Each named turn below is shown by a few rows before and after it. Which turns, in which order, take the first row of each later pair to the second? The first pair is answered.
turn z_370:
|  .03 |  .02 |  .08 |  .01 | -.04 |  .07 | -.02 | -.02 |  .03 |  .00 | -.05 |  .01 |  .05 | -.02 |  .11 | -.06 |  .04 |  .04 | -.01 | -.14 |  .21 |  .08 |  .12 |  .01 |  .10 | -.19 |  .06 |  .06 | -.16 | |-> |  .12 | -.10 |  .01 | -.03 |  .01 | -.04 | -.06 |  .00 | -.07 |  .02 |  .04 | -.08 |  .09 |  .04 | -.05 | -.01 |  .02 | -.04 |  .02 | -.17 |  .20 |  .02 |  .19 |  .04 |  .07 | -.08 |  .07 | -.02 | -.05 |
|  .06 | -.07 | -.17 | -.01 |  .01 | -.07 |  .02 | -.06 | -.05 | -.01 |  .03 | -.11 | -.02 | -.04 | -.01 |  .12 | -.07 | -.11 |  .05 |  .03 |  .03 |  .06 |  .08 |  .15 | -.05 |  .02 | -.05 | -.07 |  .11 | |-> | -.08 |  .06 | -.10 |  .08 |  .00 |  .04 |  .08 | -.07 |  .09 | -.11 | -.07 | -.04 | -.05 | -.13 |  .18 |  .06 | -.03 |  .00 |  .03 |  .07 |  .00 |  .14 | -.02 |  .09 | -.05 | -.07 | -.06 |  .06 |  .01 |
| -.05 |  .05 | -.02 | -.21 |  .10 |  .06 | -.16 |  .08 |  .03 | -.02 | -.09 | -.02 | -.10 |  .12 |  .38 | -.15 | -.06 |  .12 | -.06 |  .16 | -.28 |  .13 | -.12 |  .22 |  .17 |  .24 |  .12 | -.01 | -.06 | |-> | -.06 |  .04 |  .05 | -.25 |  .17 |  .14 | -.27 |  .04 | -.08 |  .08 |  .01 |  .05 | -.06 |  .14 |  .35 | -.23 | -.01 |  .09 | -.10 |  .07 | -.22 |  .03 |  .01 |  .12 |  .28 |  .17 |  .19 | -.04 | -.14 |
turn z_265:
|  .07 |  .01 | -.12 | -.07 | -.12 | -.03 | -.18 | -.06 | -.19 |  .04 |  .15 | -.01 |  .05 |  .09 | -.17 | -.03 | -.07 | -.10 |  .01 | -.02 |  .00 | -.08 |  .15 |  .03 |  .00 |  .11 | -.03 | -.08 |  .11 | |-> |  .04 |  .11 | -.21 | -.03 | -.14 |  .00 | -.11 |  .03 |  .01 | -.01 |  .03 | -.03 | -.03 |  .04 |  .03 | -.15 | -.10 | -.04 |  .01 |  .21 | -.19 |  .03 |  .01 |  .12 |  .01 |  .16 | -.09 |  .02 |  .11 |
|  .08 | -.15 | -.04 |  .21 |  .13 | -.17 |  .06 | -.11 |  .04 |  .14 |  .06 |  .14 |  .04 |  .13 | -.07 |  .12 | -.03 | -.17 | -.06 | -.06 | -.20 | -.03 |  .06 |  .18 | -.21 |  .14 | -.12 | -.06 | -.04 | |-> |  .10 | -.14 | -.11 |  .21 |  .10 | -.16 |  .07 | -.06 |  .07 |  .13 |  .03 |  .12 |  .05 |  .14 |  .00 |  .10 | -.03 | -.15 | -.08 |  .02 | -.23 | -.03 |  .02 |  .21 | -.20 |  .16 | -.15 | -.10 | -.02 |
| -.05 |  .17 |  .03 |  .06 | -.03 |  .03 | -.02 | -.07 |  .10 | -.05 | -.07 |  .03 |  .01 | -.03 |  .13 | -.08 |  .01 |  .03 |  .03 |  .05 | -.02 |  .08 |  .00 | -.06 |  .11 | -.09 |  .00 |  .03 | -.05 | |-> | -.03 |  .11 |  .11 |  .07 | -.05 | -.01 |  .03 | -.14 |  .04 | -.06 | -.06 |  .03 |  .07 | -.04 |  .05 |  .02 |  .02 | -.03 |  .06 | -.02 |  .12 |  .11 |  .04 | -.05 |  .05 | -.16 |  .04 |  .04 | -.03 |
turn z_889:
|  .04 |  .05 | -.09 |  .05 | -.05 | -.22 | -.07 | -.06 |  .18 |  .09 |  .03 | -.32 |  .10 |  .06 | -.20 |  .19 | -.11 |  .11 | -.01 | -.01 |  .07 |  .03 |  .00 |  .29 | -.09 |  .07 | -.09 | -.10 |  .16 | |-> |  .00 |  .09 |  .11 |  .05 |  .03 | -.11 | -.21 | -.06 | -.03 |  .18 |  .17 | -.11 |  .15 |  .13 | -.26 |  .01 |  .06 |  .07 | -.12 | -.24 |  .17 | -.07 |  .24 |  .10 |  .08 | -.04 |  .04 | -.16 | -.06 |
| -.06 | -.04 | -.04 |  .05 | -.05 | -.04 |  .15 | -.05 |  .20 | -.13 | -.22 | -.09 | -.05 | -.13 |  .12 |  .20 | -.05 |  .07 |  .10 |  .04 | -.03 |  .13 | -.18 |  .06 | -.12 | -.05 | -.04 |  .07 |  .12 | |-> | -.11 | -.02 |  .21 |  .03 |  .03 |  .05 |  .07 | -.16 | -.01 | -.02 | -.09 |  .09 |  .06 | -.11 | -.02 |  .13 |  .13 |  .01 | -.01 | -.25 |  .20 | -.02 |  .04 | -.14 | -.04 | -.22 |  .13 |  .02 | -.10 |
| -.07 | -.07 |  .08 |  .06 |  .07 | -.02 |  .00 | -.05 | -.11 | -.05 |  .00 |  .10 | -.02 | -.01 | -.03 |  .03 |  .09 |  .02 | -.02 | -.10 |  .16 | -.05 |  .12 | -.08 | -.03 | -.17 |  .01 |  .00 | -.09 | |-> | -.04 |  .05 | -.05 |  .05 |  .03 |  .05 | -.02 |  .07 |  .01 | -.02 |  .00 |  .09 | -.09 |  .03 |  .21 | -.13 |  .08 |  .07 | -.03 |  .09 | -.06 |  .00 |  .02 | -.04 |  .06 |  .01 | -.03 |  .03 | -.14 |
|  .01 |  .06 | -.03 |  .06 | -.01 | -.09 |  .05 | -.07 |  .16 | -.01 | -.13 |  .11 |  .02 |  .00 | -.04 |  .04 |  .09 |  .04 | -.08 | -.10 | -.05 |  .04 | -.09 | -.04 | -.03 | -.08 | -.11 |  .15 | -.02 | |-> |  .00 |  .09 |  .00 |  .09 |  .01 | -.05 |  .05 | -.04 |  .16 |  .00 | -.06 |  .12 |  .04 |  .01 | -.04 |  .03 |  .12 |  .03 | -.10 | -.13 | -.01 |  .04 | -.06 | -.05 | -.02 | -.10 | -.04 |  .10 | -.06 |
Now pairs of rows:
Between the rows of a pair lie 2 to 3 turns.
| -.03 |  .17 | -.20 |  .04 | -.01 |  .09 | -.14 |  .23 |  .14 |  .03 |  .09 |  .06 | -.13 |  .10 |  .26 | -.20 |  .02 |  .00 | -.12 |  .12 | -.26 |  .06 | -.07 |  .00 |  .14 |  .22 | -.14 | -.04 | -.06 | |-> |  .05 |  .06 | -.21 | -.05 |  .05 |  .00 | -.22 |  .19 | -.02 |  .11 |  .25 |  .01 | -.09 |  .19 |  .09 | -.15 |  .00 | -.10 | -.09 |  .02 | -.22 | -.03 |  .05 |  .02 |  .13 |  .31 | -.13 | -.18 |  .03 | | z_370 then z_370
|  .04 | -.06 | -.02 | -.02 | -.01 |  .03 | -.19 |  .05 | -.14 |  .03 |  .12 |  .09 | -.07 |  .07 |  .03 | -.11 |  .00 |  .05 |  .02 |  .03 | -.15 | -.01 |  .06 | -.16 |  .15 |  .06 | -.08 |  .00 | -.08 | |-> |  .05 | -.03 | -.08 |  .01 | -.09 | -.04 | -.07 |  .04 |  .04 | -.03 |  .01 |  .00 | -.14 |  .02 |  .09 | -.03 | -.08 |  .08 |  .05 |  .18 | -.16 |  .05 | -.05 | -.07 |  .07 |  .11 | -.18 |  .01 |  .01 | | z_370 then z_370
| -.02 | -.04 |  .10 | -.09 | -.10 | -.07 |  .09 | -.17 | -.06 |  .01 | -.02 | -.11 |  .12 |  .08 | -.34 |  .10 |  .01 | -.01 | -.11 | -.20 |  .21 | -.05 |  .11 |  .00 |  .00 | -.16 |  .02 | -.07 |  .13 | |-> | -.11 |  .13 |  .17 | -.08 | -.09 |  .12 |  .01 | -.11 | -.08 |  .11 |  .04 |  .02 |  .12 |  .13 | -.12 | -.19 |  .12 | -.02 | -.24 | -.18 |  .16 | -.05 |  .12 | -.11 |  .16 | -.18 |  .06 | -.03 | -.12 | | z_370 then z_889
|  .08 |  .07 | -.31 |  .15 |  .01 |  .01 | -.06 |  .29 |  .09 |  .13 |  .10 | -.08 | -.13 | -.14 |  .15 | -.15 | -.03 |  .00 |  .09 |  .25 | -.26 | -.12 | -.21 | -.04 |  .06 |  .20 |  .06 | -.10 |  .14 | |-> |  .17 |  .02 | -.29 |  .15 |  .03 |  .01 | -.12 |  .33 |  .01 |  .19 |  .19 | -.09 | -.08 | -.02 | -.01 | -.16 |  .03 | -.04 |  .04 |  .15 | -.22 | -.22 | -.11 | -.07 |  .08 |  .21 |  .13 | -.18 |  .11 | | z_370 then z_370 then z_370
| -.21 |  .15 |  .02 |  .08 |  .10 |  .34 | -.04 |  .04 | -.03 |  .06 |  .00 |  .20 | -.11 | -.04 |  .25 | -.17 |  .22 |  .05 | -.03 | -.06 | -.14 |  .05 |  .04 | -.11 |  .14 | -.02 | -.04 |  .01 | -.22 | |-> |  .05 | -.10 | -.32 | -.03 |  .07 |  .11 | -.07 |  .13 | -.08 |  .05 |  .14 | -.09 | -.16 |  .12 |  .07 | -.06 | -.07 | -.04 | -.01 |  .12 | -.30 |  .02 |  .01 |  .11 |  .01 |  .33 | -.14 | -.21 |  .18 | | z_370 then z_889
| -.05 | -.06 |  .09 | -.02 | -.01 | -.05 |  .02 | -.10 | -.06 | -.01 | -.04 | -.01 |  .07 | -.02 | -.22 |  .14 |  .01 | -.10 |  .11 | -.19 |  .14 |  .01 |  .15 |  .05 | -.01 | -.04 |  .03 | -.05 |  .08 | |-> | -.12 |  .01 |  .12 |  .02 | -.01 |  .07 |  .03 | -.15 | -.02 |  .02 | -.07 |  .11 |  .06 | -.08 | -.12 |  .07 |  .12 | -.05 |  .09 | -.23 |  .14 |  .04 |  .13 | -.02 |  .02 | -.10 |  .07 |  .02 | -.05 | | z_370 then z_370 then z_370
|  .17 | -.16 |  .15 | -.11 |  .12 |  .10 | -.01 | -.13 | -.06 | -.24 |  .07 | -.11 | -.14 | -.07 | -.28 |  .18 |  .00 | -.14 |  .17 | -.17 |  .18 | -.17 | -.07 | -.08 | -.09 |  .06 |  .12 | -.10 |  .10 | |-> | -.03 |  .11 |  .25 | -.01 |  .06 |  .28 |  .06 | -.13 |  .16 | -.29 | -.06 |  .07 | -.22 | -.18 |  .09 | -.04 |  .18 | -.01 |  .13 | -.06 |  .07 | -.05 | -.22 | -.15 |  .06 | -.10 |  .09 |  .08 | -.14 | | z_370 then z_370 then z_889
| -.18 | -.09 |  .07 | -.08 |  .19 | -.12 | -.08 |  .07 | -.28 | -.07 |  .44 | -.13 |  .01 |  .17 | -.27 |  .15 | -.10 | -.03 |  .15 | -.07 | -.02 |  .08 |  .12 |  .18 | -.06 | -.02 |  .08 | -.14 | -.06 | |-> | -.38 |  .14 |  .23 |  .01 |  .16 |  .08 | -.06 |  .03 | -.18 | -.05 |  .37 |  .04 |  .01 |  .14 | -.08 | -.01 |  .10 |  .09 |  .11 | -.05 |  .00 |  .10 |  .11 |  .04 |  .07 | -.21 |  .10 | -.04 | -.36 | | z_370 then z_370 then z_370
| -.09 |  .10 | -.08 |  .14 | -.07 |  .14 |  .03 |  .24 |  .06 | -.05 |  .04 |  .00 | -.19 |  .09 |  .26 | -.32 |  .04 |  .21 | -.19 |  .36 | -.18 | -.08 |  .07 | -.11 |  .24 |  .09 | -.03 |  .00 | -.31 | |-> |  .12 | -.23 | -.28 |  .04 | -.13 | -.19 |  .13 |  .17 |  .05 | -.16 |  .04 | -.29 | -.21 |  .07 | -.04 |  .08 | -.26 |  .08 | -.04 |  .35 | -.12 | -.06 | -.03 |  .15 | -.03 |  .22 | -.15 | -.11 |  .13 | | z_370 then z_889
| -.05 |  .12 |  .00 |  .01 |  .08 |  .03 | -.08 |  .03 | -.01 |  .06 |  .09 |  .11 |  .13 | -.01 | -.03 | -.25 |  .23 | -.01 |  .02 | -.01 |  .01 |  .00 |  .09 | -.03 |  .16 | -.01 |  .04 |  .00 | -.18 | |-> |  .05 | -.09 | -.12 | -.05 |  .07 | -.18 |  .04 | -.04 |  .03 | -.06 |  .04 | -.12 |  .10 | -.05 | -.25 |  .04 |  .03 | -.08 |  .13 | -.02 |  .09 |  .02 |  .07 |  .14 | -.06 |  .04 | -.03 | -.05 |  .12 | | z_370 then z_265 then z_889
| -.16 |  .16 |  .05 |  .10 | -.05 |  .05 |  .12 |  .03 |  .11 | -.13 | -.19 |  .04 | -.01 | -.13 |  .29 |  .00 | -.06 |  .03 |  .01 |  .06 |  .03 |  .14 | -.10 |  .03 |  .02 | -.18 |  .03 |  .10 | -.08 | |-> | -.05 | -.06 |  .12 |  .01 |  .06 | -.06 |  .06 | -.04 | -.17 | -.03 | -.05 |  .00 |  .11 | -.05 | -.14 |  .19 | -.04 | -.11 |  .03 | -.21 |  .29 |  .00 |  .12 |  .00 | -.02 | -.19 |  .07 | -.04 |  .08 | | z_265 then z_370
| -.11 |  .12 |  .17 | -.03 | -.02 |  .14 |  .16 | -.08 |  .07 |  .02 | -.17 |  .07 |  .06 |  .05 |  .26 | -.25 |  .25 |  .21 |  .00 |  .06 |  .04 |  .09 |  .06 | -.15 |  .14 | -.21 |  .08 |  .20 | -.22 | |-> | -.05 | -.06 |  .12 | -.11 | -.04 | -.11 |  .33 | -.19 |  .10 | -.12 | -.32 | -.08 |  .07 | -.05 |  .06 |  .13 |  .09 |  .21 |  .16 |  .03 |  .18 |  .17 | -.02 |  .02 | -.09 | -.26 | -.05 |  .22 |  .06 | | z_265 then z_889 then z_889
| -.28 | -.05 |  .13 |  .00 | -.08 |  .01 |  .24 | -.13 |  .14 | -.07 | -.26 | -.09 |  .03 | -.05 |  .00 |  .15 |  .10 |  .12 |  .22 |  .00 |  .20 |  .20 | -.10 | -.02 | -.06 | -.26 | -.02 |  .07 | -.04 | |-> | -.19 | -.10 | -.03 |  .00 | -.13 | -.09 |  .21 | -.03 |  .24 | -.07 | -.26 | -.12 | -.06 | -.02 |  .08 |  .12 | -.02 |  .13 |  .26 |  .16 |  .04 |  .23 | -.21 |  .09 | -.10 | -.12 | -.08 |  .04 |  .10 | | z_370 then z_889 then z_889
|  .13 | -.06 | -.10 | -.11 |  .05 |  .03 | -.09 |  .01 | -.03 |  .12 |  .15 |  .02 |  .02 |  .21 |  .02 | -.23 | -.06 |  .02 | -.07 |  .05 | -.10 | -.01 |  .05 |  .01 |  .02 |  .17 | -.09 | -.02 | -.05 | |-> |  .09 |  .01 | -.11 | -.08 |  .02 |  .06 | -.04 |  .00 |  .10 |  .02 |  .03 |  .06 | -.06 |  .15 |  .16 | -.24 | -.02 |  .08 | -.03 |  .17 | -.14 |  .10 | -.05 |  .08 |  .01 |  .16 | -.14 |  .05 | -.06 | | z_370 then z_370
